In the data rows, the value 128 means zero.
Here is a table of points, one per row:
np.array([131, 158, 139, 103, 148, 113, 113, 130, 153, 157, 149, 158, 99, 155, 127, 99])
np.array([133, 128, 109, 130, 124, 140, 126, 102, 115, 135, 116, 135, 130, 127, 115, 118])
np.array([155, 0, 0, 194, 0, 248, 67, 125, 116, 64, 16, 0, 203, 0, 138, 255])
np.array([138, 53, 22, 191, 42, 237, 143, 5, 44, 94, 62, 72, 232, 0, 115, 183])
np.array([174, 122, 160, 169, 108, 157, 156, 127, 104, 79, 131, 106, 164, 123, 80, 168])
np.array([135, 136, 122, 118, 129, 119, 115, 115, 134, 140, 128, 138, 111, 152, 121, 106])
np.array([132, 147, 133, 122, 130, 119, 124, 106, 130, 138, 139, 150, 129, 149, 120, 111])
np.array([179, 132, 165, 169, 109, 155, 157, 133, 98, 78, 135, 102, 152, 121, 90, 162])
np.array([173, 118, 136, 254, 85, 194, 227, 110, 37, 44, 82, 111, 247, 79, 5, 178])
np.array([141, 150, 141, 109, 147, 121, 106, 123, 147, 151, 153, 149, 98, 157, 128, 100])
np.array([144, 150, 144, 110, 139, 112, 115, 125, 149, 148, 158, 144, 103, 159, 129, 102])
np.array([136, 47, 66, 160, 60, 181, 100, 97, 112, 98, 72, 65, 182, 80, 120, 179])
np.array([132, 148, 135, 109, 132, 111, 100, 120, 146, 153, 150, 151, 107, 165, 128, 102])
np.array([126, 134, 120, 123, 121, 119, 117, 103, 132, 138, 124, 138, 129, 151, 126, 115])
np.array([142, 83, 67, 163, 76, 194, 123, 75, 86, 107, 80, 90, 176, 67, 113, 160])
np.array([149, 66, 70, 158, 58, 177, 104, 98, 101, 104, 71, 79, 164, 84, 114, 163])
np.array([137, 149, 132, 112, 135, 111, 115, 108, 142, 148, 142, 151, 110, 152, 133, 98])
np.array([122, 156, 139, 105, 148, 102, 120, 119, 152, 152, 151, 157, 111, 164, 137, 98])
np.array([143, 142, 127, 145, 122, 143, 141, 89, 113, 127, 131, 145, 146, 120, 102, 121])
np.array([133, 152, 138, 107, 140, 107, 104, 118, 151, 154, 154, 153, 104, 165, 130, 99])
np.array([143, 150, 136, 116, 131, 115, 117, 118, 140, 144, 147, 149, 108, 152, 127, 103])
np.array([119, 168, 149, 101, 160, 92, 128, 133, 157, 163, 164, 167, 95, 150, 151, 87])
np.array([133, 75, 90, 145, 79, 153, 101, 109, 121, 109, 92, 91, 148, 116, 118, 157])
np.array([157, 134, 140, 113, 139, 116, 113, 123, 143, 141, 152, 139, 111, 163, 120, 108])
np.array([130, 117, 115, 126, 108, 124, 107, 111, 129, 129, 111, 125, 134, 150, 119, 123])
np.array([128, 154, 160, 101, 152, 98, 115, 143, 169, 147, 172, 149, 99, 157, 151, 114])
np.array([117, 153, 131, 118, 137, 107, 129, 110, 138, 147, 140, 158, 126, 141, 129, 104])
np.array([143, 79, 74, 157, 79, 184, 106, 96, 100, 107, 79, 86, 161, 80, 106, 164])
np.array([126, 156, 141, 106, 156, 112, 119, 127, 148, 155, 154, 157, 97, 153, 135, 95])
np.array([96, 96, 119, 113, 130, 106, 102, 195, 138, 122, 95, 100, 102, 137, 147, 140])
np.array([144, 146, 148, 121, 129, 122, 124, 117, 142, 131, 152, 138, 120, 153, 123, 122])
np.array([135, 86, 92, 144, 87, 149, 98, 122, 119, 114, 92, 91, 142, 114, 116, 147])
np.array([153, 143, 178, 116, 138, 118, 128, 160, 153, 119, 170, 120, 103, 141, 146, 140])
np.array([166, 136, 151, 146, 126, 150, 138, 128, 118, 113, 140, 126, 136, 125, 96, 138])
np.array([21, 156, 131, 86, 189, 75, 157, 169, 120, 152, 125, 162, 92, 134, 186, 93])
np.array([149, 136, 131, 164, 114, 152, 162, 99, 100, 107, 124, 136, 167, 115, 79, 138])
np.array([102, 133, 221, 74, 224, 65, 130, 255, 243, 133, 236, 121, 58, 113, 255, 160])
np.array([141, 155, 144, 106, 146, 114, 107, 120, 147, 154, 150, 149, 97, 163, 126, 99])
np.array([137, 130, 115, 128, 117, 129, 116, 107, 125, 137, 120, 131, 122, 142, 119, 111])
np.array([83, 159, 105, 143, 150, 132, 181, 80, 81, 143, 121, 170, 159, 80, 124, 106])
np.array([161, 144, 152, 134, 134, 141, 131, 123, 131, 119, 145, 126, 128, 138, 106, 132])
np.array([102, 4, 95, 137, 81, 137, 79, 221, 147, 88, 54, 26, 137, 94, 157, 210])
np.array([66, 172, 186, 74, 215, 42, 128, 255, 251, 180, 213, 182, 62, 123, 212, 108])
np.array([138, 152, 133, 110, 131, 112, 114, 113, 146, 149, 146, 150, 107, 158, 123, 95])
np.array([142, 146, 134, 116, 133, 115, 118, 114, 141, 143, 140, 148, 107, 156, 122, 102])
np.array([131, 138, 132, 110, 128, 111, 107, 113, 145, 147, 139, 145, 112, 166, 124, 105])
np.array([12, 168, 82, 141, 177, 125, 255, 68, 37, 144, 104, 192, 183, 23, 158, 95])
np.array([118, 142, 109, 135, 129, 145, 142, 91, 99, 135, 119, 144, 141, 112, 122, 113])
np.array([121, 73, 100, 136, 91, 137, 97, 142, 133, 111, 91, 85, 138, 124, 127, 159])
np.array([147, 140, 139, 105, 141, 107, 111, 122, 153, 150, 159, 146, 107, 171, 128, 101])
np.array([128, 149, 131, 114, 135, 112, 121, 119, 139, 146, 144, 151, 110, 153, 125, 99])
np.array([140, 150, 136, 108, 134, 107, 109, 119, 147, 152, 147, 148, 97, 165, 129, 96])
np.array([169, 133, 146, 158, 126, 157, 148, 116, 112, 105, 132, 122, 145, 120, 88, 143])
np.array([255, 96, 209, 255, 65, 255, 255, 210, 0, 0, 0, 20, 255, 62, 0, 255])
np.array([120, 158, 164, 93, 171, 91, 109, 149, 181, 159, 181, 163, 88, 154, 159, 109])
np.array([162, 0, 0, 216, 0, 255, 79, 60, 75, 59, 0, 0, 255, 0, 122, 255])
np.array([59, 160, 108, 121, 157, 116, 175, 97, 98, 150, 128, 177, 140, 94, 147, 100])
np.array([75, 160, 127, 98, 173, 93, 140, 148, 126, 154, 126, 158, 95, 138, 154, 96])
np.array([132, 110, 109, 132, 106, 136, 110, 103, 126, 127, 108, 122, 138, 138, 125, 127])
np.array([146, 152, 147, 112, 145, 123, 115, 126, 151, 147, 158, 149, 105, 160, 121, 107])
np.array([143, 149, 138, 108, 146, 117, 110, 122, 147, 150, 142, 151, 102, 160, 127, 99])
np.array([135, 109, 109, 129, 107, 127, 97, 124, 127, 127, 103, 112, 118, 141, 120, 126])
np.array([136, 79, 78, 155, 76, 169, 117, 91, 104, 108, 88, 95, 171, 98, 117, 159])
np.array([230, 107, 175, 255, 66, 229, 255, 156, 0, 0, 42, 59, 255, 61, 0, 244])
np.array([126, 99, 105, 130, 107, 130, 86, 128, 132, 125, 105, 104, 125, 134, 122, 140])
np.array([131, 134, 120, 118, 126, 120, 104, 106, 131, 143, 130, 139, 116, 152, 114, 112])
np.array([100, 146, 203, 81, 195, 77, 123, 255, 214, 145, 221, 136, 69, 123, 215, 144])
np.array([86, 147, 127, 106, 147, 95, 134, 121, 130, 149, 124, 160, 110, 146, 143, 99])
np.array([136, 134, 120, 120, 131, 133, 112, 113, 126, 139, 122, 139, 118, 141, 123, 110])
np.array([91, 137, 128, 103, 148, 90, 115, 147, 143, 147, 127, 145, 98, 159, 145, 107])
np.array([137, 123, 112, 128, 115, 128, 108, 110, 125, 132, 117, 125, 121, 141, 127, 117])
np.array([48, 162, 124, 96, 169, 80, 159, 135, 117, 153, 131, 165, 104, 128, 169, 88])
np.array([124, 141, 130, 112, 128, 112, 110, 111, 145, 145, 139, 148, 117, 164, 127, 107])
np.array([0, 191, 132, 54, 255, 17, 255, 165, 77, 157, 132, 193, 103, 92, 255, 83])
np.array([126, 152, 183, 94, 172, 94, 126, 190, 180, 140, 197, 135, 82, 136, 175, 127])
np.array([137, 87, 87, 145, 90, 160, 99, 107, 118, 117, 95, 95, 152, 109, 118, 152])
np.array([151, 0, 31, 178, 38, 229, 92, 101, 97, 84, 41, 27, 193, 23, 121, 220])
np.array([0, 172, 143, 56, 239, 9, 211, 213, 110, 145, 127, 165, 81, 126, 255, 99])
np.array([138, 52, 86, 139, 92, 147, 91, 146, 130, 108, 78, 77, 143, 117, 131, 162])
np.array([119, 155, 165, 93, 162, 88, 117, 158, 177, 153, 183, 152, 94, 153, 154, 109])
np.array([48, 156, 127, 96, 162, 80, 148, 150, 122, 154, 127, 159, 99, 137, 164, 93])
np.array([150, 140, 200, 112, 162, 120, 134, 206, 159, 105, 177, 106, 103, 137, 153, 162])
np.array([137, 147, 115, 173, 126, 161, 187, 98, 78, 114, 104, 149, 176, 82, 81, 128])
np.array([114, 143, 129, 105, 146, 111, 111, 139, 140, 148, 132, 143, 97, 162, 124, 105])
np.array([119, 121, 122, 115, 128, 117, 98, 146, 135, 136, 117, 124, 103, 153, 129, 121])
np.array([18, 157, 130, 89, 168, 71, 154, 156, 122, 151, 127, 162, 98, 138, 179, 98])
np.array([136, 153, 157, 91, 172, 88, 116, 152, 173, 158, 181, 157, 88, 162, 155, 99])
np.array([129, 136, 127, 116, 117, 113, 106, 116, 138, 141, 131, 136, 116, 161, 124, 111])
np.array([135, 151, 139, 107, 145, 118, 114, 117, 144, 152, 145, 148, 103, 160, 123, 98])
np.array([208, 115, 167, 255, 85, 218, 248, 149, 6, 0, 71, 77, 233, 78, 0, 217])
np.array([110, 146, 125, 116, 137, 112, 133, 106, 134, 145, 137, 158, 126, 146, 129, 102])
np.array([157, 15, 37, 171, 42, 207, 101, 79, 91, 89, 55, 43, 199, 55, 118, 194])
np.array([128, 160, 141, 106, 153, 114, 117, 129, 151, 157, 148, 157, 100, 153, 133, 98])
np.array([139, 147, 136, 112, 134, 112, 109, 118, 145, 149, 149, 149, 103, 162, 121, 97])
np.array([194, 121, 198, 184, 115, 155, 182, 175, 93, 26, 134, 69, 156, 117, 70, 201])
np.array([134, 136, 124, 120, 127, 118, 108, 112, 134, 141, 127, 131, 111, 155, 125, 108])
np.array([139, 145, 184, 106, 155, 111, 129, 170, 160, 125, 183, 123, 95, 142, 160, 138])
np.array([159, 131, 207, 133, 142, 139, 143, 206, 138, 79, 168, 88, 117, 128, 126, 181])
np.array([159, 138, 137, 150, 128, 153, 147, 109, 107, 118, 131, 136, 143, 119, 93, 129])
np.array([146, 154, 142, 111, 135, 112, 114, 115, 147, 144, 153, 143, 103, 163, 130, 101])
np.array([133, 78, 86, 146, 76, 156, 101, 104, 111, 112, 87, 91, 160, 110, 121, 156])
np.array([126, 152, 132, 113, 139, 111, 132, 117, 133, 152, 138, 158, 112, 148, 127, 91])
np.array([107, 0, 81, 150, 75, 143, 72, 255, 150, 74, 42, 0, 132, 66, 159, 233])
np.array([115, 155, 124, 121, 143, 124, 132, 112, 123, 148, 132, 157, 121, 132, 122, 100])
np.array([124, 152, 151, 100, 145, 102, 117, 129, 157, 154, 161, 159, 100, 162, 143, 102])
np.array([118, 138, 130, 107, 140, 100, 110, 125, 142, 146, 134, 147, 107, 167, 130, 105])
np.array([131, 147, 132, 109, 130, 110, 113, 119, 144, 148, 140, 146, 112, 166, 122, 100])
np.array([151, 131, 199, 123, 141, 122, 141, 184, 149, 91, 173, 100, 119, 139, 144, 175])
np.array([133, 124, 108, 127, 126, 130, 129, 100, 118, 136, 121, 137, 135, 134, 126, 112])
np.array([131, 89, 100, 137, 91, 142, 103, 113, 123, 117, 93, 97, 143, 129, 119, 146])
np.array([134, 85, 97, 139, 93, 152, 94, 128, 125, 114, 89, 90, 133, 114, 116, 151])
np.array([0, 195, 144, 36, 255, 0, 255, 209, 76, 154, 136, 189, 82, 97, 255, 91])
np.array([107, 93, 116, 121, 114, 112, 97, 167, 142, 121, 98, 101, 116, 141, 140, 142])
np.array([127, 143, 123, 137, 131, 128, 138, 95, 118, 139, 131, 155, 137, 125, 116, 113])
np.array([0, 182, 96, 123, 181, 107, 255, 91, 46, 153, 111, 200, 158, 44, 172, 84])
np.array([121, 149, 132, 112, 133, 110, 123, 110, 141, 145, 141, 152, 116, 155, 129, 101])
np.array([125, 151, 126, 118, 134, 115, 128, 110, 136, 146, 135, 153, 118, 145, 127, 98])
np.array([115, 158, 154, 98, 156, 92, 121, 134, 164, 159, 169, 165, 101, 157, 139, 98])
np.array([162, 140, 169, 131, 134, 132, 134, 145, 139, 108, 159, 116, 121, 138, 121, 142])
np.array([133, 165, 163, 96, 163, 107, 119, 151, 167, 155, 180, 154, 90, 154, 152, 107])
np.array([147, 43, 56, 166, 55, 205, 94, 109, 98, 94, 64, 58, 172, 61, 119, 185])
np.array([133, 142, 128, 110, 131, 111, 99, 120, 143, 148, 141, 143, 109, 168, 127, 106])
np.array([116, 150, 128, 114, 141, 111, 130, 103, 133, 146, 142, 157, 122, 146, 132, 103])
np.array([130, 120, 104, 135, 115, 143, 118, 88, 118, 131, 124, 129, 139, 125, 124, 126])
np.array([137, 152, 143, 103, 147, 111, 109, 124, 151, 153, 149, 155, 99, 163, 124, 96])
np.array([177, 0, 0, 255, 0, 255, 63, 34, 73, 33, 0, 0, 255, 0, 137, 255])
np.array([127, 141, 132, 111, 128, 109, 107, 112, 149, 145, 140, 146, 111, 168, 118, 104])
np.array([129, 158, 167, 95, 163, 91, 120, 162, 180, 154, 182, 152, 86, 149, 160, 106])
np.array([72, 164, 114, 122, 155, 109, 179, 106, 104, 149, 125, 172, 127, 107, 145, 91])
np.array([127, 154, 167, 93, 161, 100, 114, 156, 177, 152, 185, 151, 86, 152, 154, 115])
np.array([148, 36, 43, 175, 48, 222, 103, 89, 89, 91, 55, 52, 188, 39, 122, 190])
np.array([130, 156, 143, 103, 151, 111, 113, 125, 153, 154, 149, 158, 96, 156, 136, 98])
np.array([137, 162, 155, 100, 154, 100, 114, 139, 162, 153, 176, 150, 88, 151, 146, 101])
np.array([120, 141, 119, 124, 127, 124, 125, 99, 124, 144, 133, 151, 130, 133, 123, 109])
np.array([116, 155, 140, 110, 148, 103, 125, 120, 144, 154, 150, 161, 114, 154, 135, 98])
np.array([72, 157, 108, 136, 142, 125, 188, 89, 83, 139, 116, 170, 158, 92, 137, 106])
np.array([130, 125, 118, 124, 121, 119, 101, 124, 134, 135, 115, 127, 112, 151, 125, 116])
np.array([192, 118, 163, 227, 93, 181, 202, 139, 60, 21, 110, 88, 209, 104, 34, 198])
np.array([142, 20, 46, 174, 28, 201, 96, 87, 102, 87, 56, 45, 195, 56, 118, 206])
np.array([139, 104, 99, 141, 95, 142, 105, 116, 119, 120, 96, 104, 142, 125, 118, 138])
np.array([120, 153, 129, 119, 134, 113, 131, 108, 126, 147, 139, 154, 118, 139, 125, 96])
np.array([144, 43, 72, 157, 63, 188, 90, 117, 112, 99, 66, 61, 163, 79, 119, 183])
np.array([139, 148, 131, 127, 138, 136, 130, 111, 126, 139, 138, 149, 126, 135, 105, 110])
np.array([145, 129, 112, 255, 97, 196, 252, 78, 14, 70, 71, 131, 255, 41, 14, 156])
np.array([157, 139, 148, 107, 144, 113, 113, 131, 160, 145, 160, 140, 107, 157, 130, 111])
np.array([139, 76, 65, 164, 75, 198, 117, 80, 91, 103, 77, 86, 180, 68, 115, 165])
np.array([81, 155, 214, 67, 237, 70, 127, 255, 250, 156, 230, 148, 45, 108, 234, 135])
np.array([119, 159, 144, 104, 148, 100, 117, 131, 148, 152, 156, 163, 111, 158, 144, 97])
np.array([132, 121, 110, 126, 114, 130, 98, 110, 125, 132, 121, 127, 127, 143, 114, 126])
np.array([114, 165, 160, 94, 178, 96, 127, 164, 170, 166, 179, 168, 87, 143, 153, 93])
np.array([147, 61, 79, 144, 91, 155, 104, 123, 116, 110, 82, 81, 151, 114, 123, 156])
np.array([138, 101, 100, 136, 97, 138, 101, 117, 121, 119, 96, 101, 135, 124, 120, 136])
np.array([0, 167, 136, 74, 221, 47, 186, 199, 107, 153, 130, 169, 83, 121, 224, 93])
np.array([133, 110, 107, 131, 111, 132, 105, 121, 124, 128, 107, 115, 124, 141, 118, 126])
np.array([133, 152, 167, 102, 150, 106, 116, 152, 168, 140, 180, 141, 101, 156, 153, 124])
np.array([179, 124, 174, 157, 123, 160, 157, 150, 113, 79, 144, 103, 142, 122, 99, 170])
np.array([137, 90, 92, 144, 97, 158, 104, 116, 114, 117, 92, 98, 141, 112, 112, 145])
np.array([56, 159, 71, 201, 135, 162, 255, 41, 0, 119, 75, 181, 243, 0, 104, 113])
np.array([130, 110, 107, 133, 101, 129, 106, 114, 128, 122, 104, 113, 138, 134, 120, 133])
np.array([123, 96, 110, 125, 115, 129, 96, 160, 136, 120, 94, 103, 113, 128, 124, 141])
np.array([147, 145, 148, 116, 142, 127, 116, 119, 140, 142, 153, 143, 109, 149, 119, 111])
np.array([132, 148, 158, 99, 148, 98, 116, 133, 169, 150, 168, 152, 101, 164, 142, 110])
np.array([131, 155, 159, 96, 156, 105, 114, 151, 168, 155, 171, 153, 88, 152, 140, 103])
np.array([135, 132, 119, 122, 132, 135, 118, 108, 124, 142, 121, 139, 123, 143, 117, 114])
np.array([124, 143, 117, 130, 130, 123, 137, 100, 114, 141, 121, 150, 126, 131, 123, 103])
np.array([127, 99, 107, 129, 105, 130, 98, 128, 134, 120, 98, 103, 133, 137, 119, 139])
np.array([138, 67, 51, 174, 70, 220, 131, 49, 68, 100, 67, 81, 195, 35, 116, 171])
np.array([135, 125, 110, 130, 117, 141, 115, 107, 122, 132, 114, 127, 128, 130, 113, 121])
np.array([152, 151, 136, 136, 132, 140, 134, 110, 123, 129, 138, 141, 127, 131, 105, 121])
np.array([146, 148, 140, 101, 150, 100, 111, 127, 155, 154, 151, 152, 100, 172, 138, 99])
np.array([135, 150, 136, 107, 139, 118, 107, 125, 146, 152, 150, 152, 104, 166, 124, 102])
np.array([154, 143, 144, 136, 131, 143, 137, 118, 127, 124, 143, 137, 128, 134, 104, 125])
np.array([130, 134, 126, 116, 127, 115, 97, 113, 140, 144, 135, 142, 112, 159, 120, 112])
np.array([188, 129, 177, 168, 109, 153, 162, 158, 107, 69, 137, 92, 147, 123, 95, 177])
np.array([116, 154, 128, 119, 146, 123, 137, 109, 122, 150, 137, 156, 120, 131, 118, 101])
np.array([118, 133, 222, 91, 182, 87, 134, 255, 193, 114, 207, 108, 88, 127, 202, 170])
np.array([137, 153, 144, 104, 134, 105, 107, 117, 153, 151, 156, 150, 110, 172, 129, 106])
np.array([122, 152, 188, 92, 183, 102, 124, 203, 186, 141, 200, 133, 73, 136, 180, 132])
np.array([126, 144, 133, 111, 132, 110, 112, 119, 142, 147, 142, 150, 112, 163, 126, 105])
np.array([133, 124, 112, 129, 120, 140, 108, 114, 128, 133, 114, 127, 123, 134, 114, 119])
Along one direction, these points spread out more than along any other. Where along it does each point below lie, from 0 to 99? 50 is the average, and the first point above lies past it.
np.array([130, 122, 112, 129, 119, 140, 115, 109, 121, 134, 117, 132, 129, 129, 118, 119]) 48
np.array([142, 0, 52, 168, 27, 192, 79, 125, 117, 83, 49, 22, 184, 60, 127, 218]) 18
np.array([131, 137, 116, 124, 129, 131, 117, 107, 122, 139, 120, 135, 125, 138, 117, 110]) 51
np.array([137, 158, 174, 99, 161, 113, 117, 167, 172, 141, 186, 138, 90, 145, 157, 122]) 64
np.array([112, 131, 106, 136, 120, 139, 142, 84, 102, 131, 112, 139, 150, 122, 120, 120]) 46
np.array([147, 149, 174, 111, 147, 111, 120, 161, 159, 128, 179, 127, 98, 146, 142, 130]) 60
np.array([135, 155, 140, 106, 142, 112, 112, 122, 142, 150, 147, 152, 100, 156, 128, 97]) 59
np.array([120, 151, 125, 110, 139, 103, 123, 118, 133, 148, 137, 152, 109, 148, 131, 93]) 58
np.array([138, 148, 131, 110, 129, 110, 111, 111, 145, 148, 142, 144, 104, 163, 126, 95]) 57
np.array([81, 156, 193, 74, 212, 59, 123, 252, 236, 166, 210, 166, 63, 127, 203, 118]) 80
np.array([107, 153, 117, 131, 141, 123, 156, 99, 107, 145, 126, 162, 137, 115, 131, 98]) 53
np.array([157, 139, 144, 139, 129, 140, 136, 118, 123, 123, 139, 133, 129, 132, 107, 128]) 49
np.array([65, 162, 118, 106, 160, 97, 152, 118, 118, 158, 135, 168, 114, 122, 156, 95]) 60
np.array([117, 141, 189, 82, 192, 75, 123, 248, 212, 147, 210, 137, 78, 141, 197, 131]) 73
np.array([154, 140, 150, 131, 123, 129, 124, 115, 136, 119, 146, 128, 130, 142, 117, 132]) 51
np.array([130, 145, 134, 119, 134, 119, 119, 109, 139, 143, 141, 149, 124, 150, 118, 110]) 55
np.array([135, 121, 117, 122, 121, 132, 106, 120, 132, 132, 119, 126, 115, 145, 113, 117]) 50
np.array([158, 147, 152, 127, 133, 135, 125, 128, 140, 127, 153, 133, 117, 144, 117, 127]) 53
np.array([125, 151, 127, 122, 137, 120, 126, 100, 133, 147, 140, 155, 124, 138, 119, 106]) 55
np.array([140, 38, 74, 155, 78, 173, 91, 142, 124, 98, 64, 55, 149, 83, 121, 183]) 29
np.array([139, 45, 63, 160, 50, 184, 98, 100, 107, 92, 67, 62, 178, 84, 120, 185]) 25
np.array([123, 149, 130, 111, 137, 108, 103, 117, 145, 152, 141, 152, 107, 160, 128, 101]) 58
np.array([133, 150, 138, 109, 149, 116, 108, 122, 148, 150, 144, 150, 98, 156, 124, 97]) 59
np.array([128, 135, 130, 110, 129, 111, 104, 113, 144, 145, 135, 141, 113, 166, 118, 109]) 56
np.array([138, 137, 125, 154, 118, 144, 154, 99, 105, 118, 123, 141, 163, 112, 96, 131]) 44
np.array([124, 166, 162, 93, 165, 90, 117, 155, 176, 156, 177, 159, 80, 148, 160, 104]) 68
np.array([133, 102, 91, 147, 88, 162, 123, 84, 102, 115, 97, 109, 165, 110, 116, 143]) 37
np.array([141, 149, 140, 108, 136, 106, 107, 120, 144, 151, 149, 149, 96, 163, 131, 98]) 59
np.array([131, 145, 133, 110, 138, 109, 103, 119, 150, 153, 143, 152, 105, 163, 126, 106]) 58
np.array([136, 71, 85, 146, 80, 157, 101, 105, 123, 108, 85, 87, 157, 111, 126, 155]) 35
np.array([143, 144, 155, 110, 138, 113, 111, 121, 152, 134, 164, 141, 111, 165, 136, 119]) 58
np.array([171, 133, 184, 135, 131, 132, 145, 162, 129, 89, 163, 100, 124, 136, 130, 161]) 50
np.array([133, 133, 114, 129, 121, 130, 123, 102, 119, 134, 126, 136, 131, 132, 118, 111]) 49
np.array([132, 127, 120, 121, 117, 124, 111, 108, 133, 136, 122, 134, 128, 148, 114, 119]) 50
np.array([134, 137, 126, 113, 130, 108, 108, 121, 137, 146, 128, 137, 106, 159, 125, 102]) 56
np.array([134, 148, 142, 100, 153, 99, 114, 127, 156, 154, 157, 158, 104, 166, 138, 97]) 62
np.array([130, 106, 89, 149, 91, 156, 125, 85, 102, 114, 96, 111, 161, 107, 115, 140]) 38
np.array([139, 145, 136, 112, 134, 109, 109, 118, 145, 149, 144, 147, 102, 162, 128, 100]) 58
np.array([134, 134, 123, 120, 121, 117, 106, 115, 132, 140, 127, 134, 110, 154, 126, 108]) 53
np.array([124, 110, 114, 123, 112, 119, 100, 129, 136, 127, 112, 118, 123, 156, 127, 127]) 49
np.array([127, 151, 173, 95, 157, 97, 118, 147, 181, 142, 191, 145, 92, 157, 158, 120]) 65
np.array([147, 47, 64, 165, 63, 186, 101, 103, 103, 98, 64, 63, 166, 73, 122, 173]) 26
np.array([178, 125, 129, 235, 93, 183, 214, 104, 44, 60, 85, 120, 211, 76, 25, 160]) 25
np.array([117, 132, 126, 108, 130, 100, 107, 138, 139, 142, 125, 136, 100, 158, 137, 105]) 57
np.array([138, 109, 109, 132, 107, 128, 103, 120, 123, 127, 109, 114, 123, 137, 117, 126]) 46
np.array([123, 145, 121, 124, 141, 129, 132, 109, 126, 142, 128, 152, 119, 133, 114, 103]) 53
np.array([134, 111, 112, 128, 109, 125, 104, 133, 133, 127, 106, 115, 122, 139, 129, 125]) 48
np.array([159, 132, 118, 252, 98, 190, 233, 88, 29, 71, 76, 129, 230, 52, 22, 152]) 22
np.array([179, 107, 255, 184, 127, 146, 231, 255, 79, 0, 145, 0, 156, 118, 108, 255]) 36
np.array([130, 148, 131, 111, 144, 117, 99, 127, 140, 148, 138, 144, 101, 164, 119, 102]) 58
np.array([107, 173, 156, 96, 171, 80, 128, 151, 167, 167, 169, 167, 86, 144, 151, 88]) 68
np.array([142, 150, 158, 105, 150, 111, 109, 137, 160, 144, 180, 143, 101, 156, 137, 121]) 61
np.array([138, 91, 91, 145, 86, 151, 108, 111, 115, 117, 87, 93, 146, 116, 115, 146]) 38
np.array([112, 161, 166, 90, 178, 84, 118, 163, 185, 167, 190, 168, 82, 148, 171, 103]) 71
np.array([106, 156, 176, 84, 180, 78, 126, 182, 196, 160, 197, 155, 81, 148, 177, 116]) 71
np.array([166, 124, 173, 122, 144, 125, 138, 158, 147, 104, 171, 108, 121, 144, 130, 151]) 53
np.array([128, 143, 134, 109, 133, 107, 107, 114, 147, 147, 144, 150, 110, 166, 129, 104]) 58
np.array([139, 94, 85, 151, 85, 161, 109, 90, 107, 116, 98, 102, 160, 104, 112, 146]) 36
np.array([135, 147, 137, 109, 146, 119, 110, 122, 147, 151, 141, 148, 103, 166, 128, 100]) 58
np.array([121, 168, 146, 100, 165, 98, 120, 138, 155, 162, 162, 167, 90, 154, 142, 94]) 65
np.array([0, 177, 110, 99, 196, 81, 234, 118, 78, 156, 123, 192, 131, 83, 210, 86]) 64
np.array([137, 102, 86, 147, 96, 169, 122, 86, 95, 117, 93, 110, 158, 91, 110, 141]) 36
np.array([131, 101, 86, 148, 91, 165, 116, 81, 98, 120, 98, 111, 160, 97, 114, 144]) 37
np.array([109, 169, 155, 95, 177, 88, 126, 144, 170, 169, 180, 176, 90, 144, 151, 96]) 69
np.array([112, 151, 129, 110, 148, 111, 123, 120, 137, 153, 140, 155, 104, 146, 136, 98]) 59
np.array([151, 132, 184, 121, 135, 120, 130, 158, 152, 106, 173, 114, 116, 143, 137, 154]) 55
np.array([140, 56, 70, 158, 62, 177, 101, 98, 109, 96, 75, 72, 177, 91, 120, 177]) 28
np.array([132, 132, 125, 115, 124, 109, 102, 133, 136, 140, 122, 130, 107, 159, 123, 110]) 54
np.array([134, 139, 131, 111, 134, 119, 108, 119, 140, 150, 137, 144, 100, 165, 123, 102]) 57
np.array([28, 161, 74, 194, 142, 159, 255, 36, 0, 121, 81, 189, 252, 0, 112, 116]) 33
np.array([133, 110, 91, 146, 107, 166, 124, 83, 97, 120, 95, 114, 160, 104, 118, 139]) 38
np.array([105, 145, 129, 106, 145, 99, 116, 137, 138, 147, 128, 144, 96, 158, 134, 95]) 59
np.array([255, 88, 255, 255, 52, 237, 255, 255, 0, 0, 0, 0, 255, 104, 0, 255]) 7
np.array([116, 156, 150, 100, 154, 90, 120, 136, 164, 160, 164, 163, 102, 158, 146, 96]) 65
